Each row is where one point has got to under a steady rotation. How many ticks took it there?
The counts run from 0 to 158.
-6; -3; 4; -21; 16; 13; 12; 23; -30; -8; 10; -1; -2; 8; 1; 13; 4; -10; -12; 15; 7; -2; 13; 20; 1; -5; -3; 26; -26; -5; 26; -2; 12; 13
22
3; 6; -7; 1; 18; 27; 8; -4; -20; -8; -1; 15; -3; 25; -4; -4; -7; 5; -11; 2; -24; -4; -10; 17; -1; 20; -5; 24; -2; 6; 29; -3; 12; 28
129
-10; 0; -11; -12; 2; 0; -15; 9; -22; -12; 1; 6; -2; -5; -3; 5; 13; 8; -6; -21; 9; -5; 30; 17; -15; 23; 18; 33; 1; 16; 8; 27; -7; -1
75
-8; -8; -10; -30; 13; 7; 7; 25; -32; -11; 11; 6; -19; 3; -3; 4; 0; -4; -4; 20; 0; -6; 20; 19; 2; 1; 9; 22; -13; -2; 25; -3; 2; 14
35
4; 4; -7; -16; 15; 19; 23; 1; -28; 6; 13; 0; -3; 8; -7; 10; -3; 2; -17; 6; -12; 2; 1; 20; -5; 5; -11; 22; -26; 7; 32; -14; 17; 24
124
4; -21; -5; -31; 2; 8; 13; 13; -30; -7; 6; -12; -8; 12; -6; 2; 10; -5; -2; 1; -17; -10; 9; 19; -2; 1; 3; 9; -12; 7; 41; -9; -3; 14
150
-5; -4; -2; -25; 15; 11; 17; 12; -33; -4; 13; -10; 5; 11; -1; 7; 4; -12; -12; 12; -10; -6; 5; 16; -4; -7; -10; 11; -23; 2; 34; -7; 18; 17
21
-2; 11; -5; 4; 21; 27; 6; 14; -25; -15; 4; 24; -9; 18; 3; 3; -8; 5; -14; 12; 6; 3; 4; 19; 5; 20; 5; 39; -8; -6; 13; 4; 6; 17
127
-12; 15; 6; 7; 10; 22; -7; 17; -32; -5; 5; 20; -3; 6; -1; 5; -3; -1; -11; 15; -3; -3; -1; 33; -11; 17; -6; 32; -7; 3; 13; 13; 11; 13
121
5; -10; -14; -29; -8; 1; 11; 1; -26; 11; 14; -8; 4; -12; -9; 7; 5; 12; -8; -25; -4; 2; 21; 11; -19; 9; 6; 15; -17; 25; 22; 6; 2; 6
79
14; -25; 0; -14; -5; 3; 9; 6; -22; -3; 7; -12; 3; 6; -11; 2; 7; 15; 2; -22; -25; -11; 18; 17; -13; 9; 11; 5; -8; 32; 31; 5; -8; 3
65
0; 1; 0; -10; 5; 12; 14; 3; -33; 9; 7; 1; 17; 16; 1; 5; -3; 9; -12; 6; -17; 5; -12; 14; -18; 3; -18; 24; -11; 13; 36; -4; 20; 21
7
-9; 8; 5; -7; 16; 12; -13; 20; -36; -14; 2; 20; -7; 21; 0; -10; -2; 0; -5; 15; -11; 2; -9; 28; -7; 17; -1; 32; 6; -4; 19; 3; 2; 17
134
11; -15; -6; 6; 4; 16; -4; 4; -8; -13; -6; 5; 1; 13; -3; 9; 5; 19; -5; -24; -7; -15; 19; 21; -9; 27; 20; 22; 5; 28; 18; 22; -9; 0
70
2; -13; 6; -3; 6; 13; -8; 15; -26; -18; -6; 3; -9; 27; -7; -6; 10; -1; 4; 5; -26; -15; 0; 30; -9; 11; 3; 13; 9; 9; 32; 6; -3; 18
148
-10; -4; -12; -16; 26; 15; 5; 14; -22; -21; -4; 9; -11; 18; 1; 7; -1; -10; -11; 15; 3; -8; 24; 19; 9; 4; 9; 26; -19; -13; 21; 8; 7; 16
29
-2; -3; 12; 1; 16; 18; 2; 9; -27; -8; -2; 3; 10; 28; -3; 0; 0; -4; -9; 16; -30; -8; -7; 25; -14; 5; -14; 19; -6; 10; 32; 8; 13; 18
19
9; -16; -6; -17; 14; 16; 15; 0; -21; -16; 1; -3; -3; 30; -2; -5; 1; 1; -9; -8; -24; -6; 2; 11; 6; 0; -1; 14; -7; 6; 39; -10; 1; 22
143
4; -13; -8; -15; 12; 14; -5; -2; -19; -13; -13; 13; -7; 21; -9; -10; -2; 5; 2; 0; -31; -8; 8; 13; -16; 18; 10; 15; 10; 14; 33; -8; -4; 19
45
5; -20; -15; -35; 10; 2; 4; -2; -25; -12; -5; -2; -10; 15; -13; -10; 3; 3; 0; -2; -29; -2; 9; 4; -14; 13; 9; 11; 1; 12; 37; -8; -5; 18
46
-7; -10; -2; -15; 15; 7; -10; 17; -27; -29; -3; 8; -13; 25; 1; -1; 11; -13; -7; 6; 4; -12; 14; 24; 3; 6; 12; 28; -4; -7; 21; 7; -4; 8
146
5; -13; -2; -14; 2; 5; 1; 17; -20; -12; 6; 4; -6; 0; 0; 15; 9; 6; -7; -20; 15; -8; 37; 15; -1; 12; 25; 28; -10; 14; 14; 18; -10; -8
68
10; -11; -6; -1; 3; 12; -9; 14; -19; -17; 0; 9; -2; 9; -3; 14; 8; 14; -3; -19; 7; -11; 30; 18; -3; 21; 25; 29; -1; 18; 13; 21; -11; -5
69
16; -19; -16; -18; 10; 10; 19; 3; -20; -11; -6; -8; -10; 20; -9; 4; 5; 11; 0; -9; -20; -14; 17; 14; 8; 9; 6; 8; -7; 14; 43; -6; -4; 11
156
12; -3; -12; 0; 2; 12; 7; -12; -12; 1; -1; 6; 12; 4; -2; 4; -4; 28; -10; -30; -13; 3; 12; 9; -16; 25; 3; 26; -4; 33; 24; 9; -3; 11
84
-16; 5; -3; -14; 19; 9; -6; 18; -31; -20; 4; 17; -11; 16; 4; -3; 2; -11; -11; 12; 1; 2; 3; 22; -3; 9; 2; 38; -5; -11; 17; 2; 0; 21
133
-1; 3; -10; -13; 9; 5; 18; -7; -24; -3; 10; -5; 24; 3; 9; 6; 5; -1; -24; -24; 8; 9; 16; -3; 0; 5; -5; 36; -27; 12; 21; 6; 10; 10
99
-2; 14; 0; 17; 20; 25; -1; -1; -20; -14; 0; 11; 6; 13; 2; 4; -6; 2; -18; 0; -9; -6; 3; 27; -4; 19; -5; 30; -10; 11; 14; 19; 11; 18
115
-5; 1; 3; -8; 4; 2; -1; 14; -32; 1; 14; 6; 16; -6; 6; 7; 9; 4; -15; -14; 19; 12; 14; 9; -14; 13; 1; 44; -13; 14; 9; 18; 3; 2
94
-1; -4; -7; -14; 23; 12; 20; -12; -24; -5; 2; -3; 17; 25; 5; 1; -3; -5; -16; -1; -16; 4; 1; 8; 4; 1; -11; 22; -20; 2; 35; 0; 17; 23
14
13; -20; 7; -6; -3; 7; -5; 9; -24; -9; 1; -2; 2; 8; -11; 3; 9; 16; 1; -15; -19; -15; 11; 21; -22; 17; 14; 11; 5; 29; 25; 12; -12; 1
64
1; 7; -4; 11; 20; 27; 1; 6; -20; -12; -3; 24; -1; 24; 0; 2; -9; 7; -10; 9; -13; 0; -1; 26; 0; 21; -2; 31; -1; 2; 19; 5; 10; 20
128
11; -21; 3; -2; 10; 15; -8; 7; -11; -22; -6; 15; -2; 28; -2; -3; 6; 9; 1; -14; -16; -12; 16; 11; -4; 21; 24; 22; 7; 18; 23; 9; -13; 6
57
2; -6; -6; -3; -7; 8; -6; 2; -20; 2; 3; 0; 6; -2; -12; -2; 5; 20; -3; -23; -20; -9; 15; 23; -31; 25; 3; 19; 6; 35; 21; 17; -6; 6
77
